One vector is turned by the same rotation once a step. Each row is the vector after some number of steps, and that number follows the row.
The counts run from 0 to 396.
[-20   6 -20   8   4  17   8   0   7   0   1  15  18   9   1   0 -30  -3
   7   1  -7   5  -4  -8 -10  -1 -12   1   2  12   7  -3 -10   4   0  -5
   9   3  -6  16 -14  12  12]  233
[-12  15  -6  13   1  -3  11 -15  12   8  -9   2  22  -5   2  -6 -19   3
  -3 -20  -7   7 -12 -10   1 -12  -8   1  13  -8  10   9   0   2   4   0
  -8  14   4   4 -12 -22   4]  256
[-14  12   5   0  -2   4   8  -8   1   1  -1   8  30 -11   3  17 -17  -3
  -6  -5   3  14  -9   7 -14 -10 -18  -4   6   3  14   9   4  16   8  -5
   8   4  12  -5   2   4  20]  286
[-17  11 -12  22  10   6  10 -10   5  -6  -8  10  14   5   8  -1 -16   6
   5 -10  -9   1  14 -13 -13  -1 -10   6  21   8   6   8  -4  -1   4  -6
   0   9  -1  11  -9   4  19]  99
[ -6   7  -6   5 -10   0  11   0  22   1   7   2   7  -4  12   0 -32   7
 -11   4  -7  12 -10   5  -1  -1 -20  -9   2  12   1  -6  -4   2  -9  -3
  -3   6   3  29 -12  -2   5]  185
[-28  14 -18   5 -12 -12  16   3   1  11  13   3  11  10  11  -5 -14   7
 -10 -13 -10   7 -12   2  10  -9 -17   7   2   7   8  -1  -3   0  -4   4
   4   6  13   5  -7   4  16]  305
[-19   4   0   0  -1   4  25 -12  17   8   0  12  18  -4   5 -15 -23 -13
   7   7  -7   2  -5   5 -12   6  -7   1   7  17  15   9  -6  12   1   1
   3   6   8  11   6  -4   7]  381
[ -9  11   0  10   6   7   4  -7  14  -4  -8   5  14 -17  20   6 -28  20
  -9   6 -11  11  -1   0  -4  -3 -21  -2   9   5   4  -1  -5   3 -15  -7
  -7   8   5  18  -9  -1   4]  328
[-10   8  -5  -2  -2   4  20  -9  19  16   0   7  14  -3   5   2 -25  22
   8   1 -18  -1 -12   8   3 -13  -9  10  11  -3   3  15  11  -3  -1   0
  -8  16  -2   1   0  -2  13]  210
[-10   6  11  -2   3   4  16  -5  14  15   6  17  25   0   0   8 -24   6
   5  -7 -13  -8  -1   6   6  -7   1  18  14   3   5  12   0   6  -2  -1
  -4  21  -3   3   5   8  12]  363
[  0  11  -5   3   1   9   7 -10   0   7  -2  16  36  -3   3   9 -14  -6
  -3 -17   2   6  -4  -1   6  -1 -11  -2  15  -5  16   2  -9  10  -6 -14
   9   8   7  -3   2 -12  16]  270
[  0   7  11   1   6   1   7 -16  16  -5   1  15  25 -25  16   6 -29   3
  -7   5 -13  10  -4   0   0   3 -10  -5   6  10   4  -2 -11   5 -15  -8
   1   9   3   6  -1  -5   5]  39
[ -2   9  -8  -3  -6   2   5  -4  18  -2  -3  19   9  -3   3  -2 -38   6
  -8  -1  -8  18  -8  -7  -2  -1 -16 -19   1   4   6   6  -1   2   0  -4
   1  -1  -8  20 -12   4   7]  49
[-31  18  -5  -1  -3 -10  11  -2  11   1  20  19  14  -9  10  -4 -12   7
  -3   6 -20   1   9   0   1  -1  -6  -5  -1   2  -1  10  -1  13   1  12
   0   0   2  11  -6   8  18]  156
[-25  13  -7   4   5   0   2 -10  -6  -4  -3  21  19  -5   5  -3 -15   3
  -8  -7  -3  18  -1  -7   1  -4 -20  -1  14   3  13  13  -5  11 -10  -1
   8   1  10  -9   5  15  12]  8
[-15   6  -2   3  11   6   2 -16   8   3 -10   6  26  -5   0   6 -32  -1
   3  -3  -7  15 -10 -13  -7 -10  -9   8   8  15   9  -1 -10   7  -7  -5
   6   6  -6   6 -10  12   1]  375
[ -9  16  11  -2   0  -3   6 -10   4  -1   0   7  30 -14   3  21 -18  -1
  -4  -7  -2  11   0   4 -12 -10 -12  -3   7   3  12   7   4  16   9  -5
   8   3   6  -2   2   6  24]  285
[-21  11  -4  15   0   2  24   4   7   9   6   9  14  -7  17   4 -19  12
  -7  -4 -16  -5 -13   7   6  -4  -8  10  12   0  -3  -3  -4  -9 -10  -4
 -11  18  10   4   5  -3  12]  27
[  0   8   2   3   7   4   5 -14  11  -7 -11  25  14 -15   9  -5 -28   6
  -9  -4  -3  15   5  -5   2   1 -16  -7  14   5  12  12  -6   4 -15 -10
  -2   8   3   7  -3   2   3]  191
[-16   9 -10  13  -3  -2  21 -12   3   4 -13  -6  15   8   4  -4 -24  -4
   6 -14  -6  10 -12  -7 -13  -9 -10   7  14  12  11   0  -1  -2   6  -8
   2   7   4  11  -6   5  14]  241
[-19   6 -19  12   6  17  14  -2   8  -3   2  16  16   6   4   2 -24   1
  12   7 -11   0   6  -5 -10   0  -7   3   7  14   4  -2  -9   4  -1  -7
   8   5  -6  14 -12  12  16]  234
[-12   1   3  -4  -1  -5  22 -11  17  19   5   6  20   6   4  -3 -25  -7
   6  -6  -7  -3   6   2   3  -1   2  15  12  20  10   7  -7  12   0   0
   3  15  -2  20   0   1  10]  228
[-24  15 -12   3   1  -5  -8  -9   3  -3   6  10  16   4   2   2 -16   6
 -16  -6  -2  20  -3 -11  -6  -9 -29  -3   5   5  12  12  -4  13   1   6
   8  -2   5   0 -10   8  12]  295
[-14  11  -8   8  -1   1  13   0  -3   0   8   8  20  -7  22  11 -13  15
  -3  -7 -21   0  -5   1   2  -2 -12   8   5   2  -2 -13  -8  -6 -13  -6
   1  10   9   1  -6  11  24]  314
[-10   7   6  -1   8  -5  -1 -15  11   6   7  11  16 -11  24   3 -17   8
 -18  -2 -21  -3   1  -5   1  13 -17   2  12   6   6   2 -18   2 -14   3
   0   5   6  10   1  -6   9]  174
[-17   1 -22   0  10  12   8 -11   9  12  -1   7  15   8  10  -1 -22  13
   8   9 -13   0   5  -3   3  -3 -13  15  12  15   8   3 -14   6  -9  -3
   5   7  -6  12 -11  -1   8]  82
[-12   8   4   3   0  -2  18  -7   1   6   7  11  21  -8  24   6 -11   5
  -5  -7 -15  -6  -1   8   2   8 -10  12  12   5   7  -4 -12   0 -13  -7
  -1  14  18  -1   7   1  23]  316
[ -4  17  -5   4   0   2   7  -8   5   9   2   0  29 -10  10  25 -16  15
   7   1 -12   4   0   4   0 -12 -11   0  15   0   1  -7   3   8   1  -9
   8   3   1  12  -4   0  28]  131
[-16   8   0  -1   0   1  17 -10  21   7   7   5  18   1  10  -5 -20  -9
   9   5 -14  -7   6   3 -20   9  -4   2   4  16  12   5  -6  12  10   3
   1   3   0  23  -5  -2  19]  93
[-13  15   4   1  -3  -2  -4  -1  10  -2  20  14  25   0   0  17 -17  -3
 -10   0  -3   9   9   0  -8  -1 -17  -7   7   4   4   8   1  19   8   2
  12  -1   1  14  -3   9  26]  141
[-17  10 -10  17  -6  -1  26  -5   7   4  -7   2  12  14   3  -5 -21  -6
   6 -18  -5   5  -5  -6 -12  -6  -5   7  15  11   9   2   1  -2  10  -7
   3  11   6  13  -4   7  21]  242
[-16  14  -8  18 -10   5  17  -7  16  -1   0  -4  21   0   4  -7 -19  -3
   4  -8  -4  10 -17  -1 -17  -8 -15  -3   3   0   9   1   4  -1   8   1
  -4  10  11   4 -14 -10  13]  105
[ -9   5   1   3   5   9  15  -3   9  16   1  16  20   5   1  10 -24  11
   5 -10 -14  -6  -1   1   8 -11  -3  20  18   0   2  11   1   0  -4  -5
  -4  22  -4   2   3  10  12]  362
[-10  11  -9   8  -6   9  11  -4  20   6  25  19  30   2   0  -6  -7 -11
  -2  -6  -6  -3  -4   0  -2   9 -13  -8   4  -7   4   4  -7   5   2   0
   7  11   7   4  -3 -19  21]  261
[-30  11 -18   3  -5  -3  11   1   3  11  11  15   8   9  12 -11 -17   5
 -15  -4 -15   6 -15  -2   0   5 -22   0   8   0  11   9  -9  -1  -7   7
   1  -1  14   7   1   3   9]  17
[-15   2 -18   1   4  13   2  -2  13  17   8  20  13  18  -2   0 -29  10
  -5  -3  -8  -2  -3  -6   8  -5 -16  11  11   3   7  16  -6   0  -3   3
  -1  12  -9  11  -9   2   3]  217
[-11  16 -12  10   4   0  -8 -19  15   0   0   6  25  -3   2  -7 -14   3
  -5 -14 -10  10  -2 -19  -2  -3 -15  -9   9  -7   9   9  -9   7  -2   7
   1   1   0   9 -21 -16   8]  112
[  0   3  -4  -3   0   1   2 -22  18   8  14   6  21   5   5   6 -14  10
   3  -3 -17   7   2  -4   1  -4 -18  15  12  10  -2  10   3  -5  -5   1
  10  14  -4 -10  -1   6  26]  69
[ -6  18 -10  17  -1   7  14  -8   7  -4   9  15  31  -6   4   3  -5   4
  12 -14  -9   1   5  -3   3  -5  -5   0  12  -8  -2   0  -1   2  -6  -8
   4  17   5  -6  -8  -6  30]  116
[-21  11  -7  16   3   5  18   2   2   5   3  11  18  -9  16   6 -21  11
  -9  -5 -15   2 -20   2   0  -5 -12   9  12  -2   1  -4  -6 -10 -12  -5
  -7  15  12  -4   1   0  10]  26
